0: [ 0.2  1.5  0.3  0.   1.6 -0.2 -2.3  0.9  1.9 -0.1 -0.9 -1.1]
1: [-0.9  0.4 -1.8  0.3  0.   1.8  1.2  0.  -1.6 -1.3  0.1  1.1]
2: [ 0.5 -0.9 -0.8  0.1 -2.2 -0.5  1.   1.3  0.   0.4 -0.5 -0.4]
3: [ 0.  -0.4  0.1  0.7  0.1 -0.5  0.8 -0.6 -0.3 -0.1  0.7 -0.2]
4: [-0.1  0.1  1.9  0.2  1.1  0.5  0.4 -0.6 -0.2  1.5  0.  -0.5]
5: [ 0.8 -0.6  0.1  0.3 -0.4  1.3 -0.3 -0.6  0.   0.  -1.6 -0.5]
6: [-1.2 -0.5 -1.5 -1.2  0.6  1.   0.  -0.8  0.5 -2.2 -1.9  0.8]
7: [-1.7 -1.7 -0.4  0.   1.2  0.2 -2.  -0.1  0.6 -0.8 -0.4  0.1]
8: [-1.  -1.   0.1  0.6 -1.5  0.3 -1.   0.4 -0.1  0.7  1.6 -0.2]
9: [-0.1  0.   0.1  0.5 -0.5 -0.2  0.4  0.5  1.   1.   0.9  0.8]
10: [ 0.7  0.1  0.1 -0.7  2.1  0.5 -0.4  1.8 -1.3  2.1  2.6  0.3]
11: [ 1.8 -0.7  1.3  1.3 -1.5 -0.3 -0.5 -0.2 -1.   0.3  0.7 -1.9]
12: [ 1.6  1.2  0.8 -1.7  1.3  0.8  0.5 -1.  -0.1  0.4 -1.  -0.4]
13: [ 0.1  0.4  0.4 -0.4  0.8 -0.7 -0.7  0.9  0.6  0.6  0.6 -0.6]
14: [-1.1  0.2  0.6 -0.6  0.2 -0.1  1.7 -0.9 -0.6  0.5 -0.2  1. ]
15: [-1.2  0.  -1.4  0.9 -1.9 -1.3 -0.1 -1.6 -0.1 -1.8 -0.2  1.3]
16: [ 0.4 -1.   0.7  0.4 -0.7  0.3 -1.6 -2.5  0.7 -0.4 -0.3  0.3]
17: [ 0.   0.3 -0.3 -0.1 -1.2  0.1  1.2  0.1  0.9  0.4  0.7  0.3]
18: [ 0.   0.4  0.5 -0.8  4.4 -1.   1.7  0.9 -1.8  1.   0.4 -0.4]
19: [-1.8 -0.3 -1.  -1.  -0.8  0.   0.2  0.5  0.4  0.7  1.7  0.3]
20: [ 0.9  0.2  0.3  0.   0.2 -0.6  0.6  0.3 -0.5  0.6  1.5  1. ]
21: [-1.5 -0.9  0.5  0.1  0.3 -0.1  0.  -0.2  0.8 -0.8 -1.2  0.7]
22: [-0.1 -1.4  1.   0.5  0.1 -1.1 -1.1  0.2 -1.5  1.6  2.5  0.6]

[ 0.5  0.4 -0.2  1.3  0.3 -0.9 -1.   1.  -0.4  0.8  2.6  0.9] 20
[-0.5  0.  -0.5 -0.8 -0.5 -0.3 -0.4 -0.1 -2.3 -1.6  1.1 -0.2] 3
[ 0.1  0.5 -0.7  1.8  0.4 -0.6 -2.   1.9  0.2  0.1  0.3 -0.8] 13
[ 1.7 -2.2  0.4  0.9  0.2  0.5 -1.9  0.5  2.3  1.2  0.2 -0.8] 13
[-0.6 -0.3 -0.7  0.2  0.  -0.5 -0.3  0.6 -0.1  0.8  0.2  1.6] 9
[-0.4  1.3 -0.5  0.1 -0.3 -0.9  1.4 -1.1  1.2 -0.3 -0.7  0.7] 17
[ 0.7 -0.1 -0.2  1.   0.1  0.  -1.2 -0.6  1.2  0.1  0.3 -1.4] 13
[-0.3  0.9  0.  -1.4  2.4 -0.7 -0.6  1.8 -1.   0.   0.8  0.2] 13
[ 1.1 -0.2  1.9  0.9  0.6 -1.3 -0.4  1.2  0.1  2.5  0.9 -1.7] 13
[ 0.5 -0.1  0.5  0.9  0.1  0.1 -1.5 -0.3  1.3  0.4 -0.3 -1.5] 13
[-1.4 -0.5  1.  -2.1  2.1  0.9 -0.8  0.6  2.1  0.5  0.3  0.3] 13
[ 1.8 -0.8 -0.8  1.6 -1.3  0.   0.5 -0.9  0.4  0.2 -0.7 -0.6] 5
[ 0.8  0.2  0.7 -0.9  3.7 -1.1  1.5  1.6 -1.5  1.   0.9 -0.6] 18
[ 0.3  0.   0.2  0.7  0.   0.1 -1.1 -0.2  1.3 -0.3  0.3 -1.4] 13
[-1.2 -0.5  0.7 -0.1 -0.8 -0.6  0.1 -0.8  0.6 -1.3 -1.4  0.8] 21
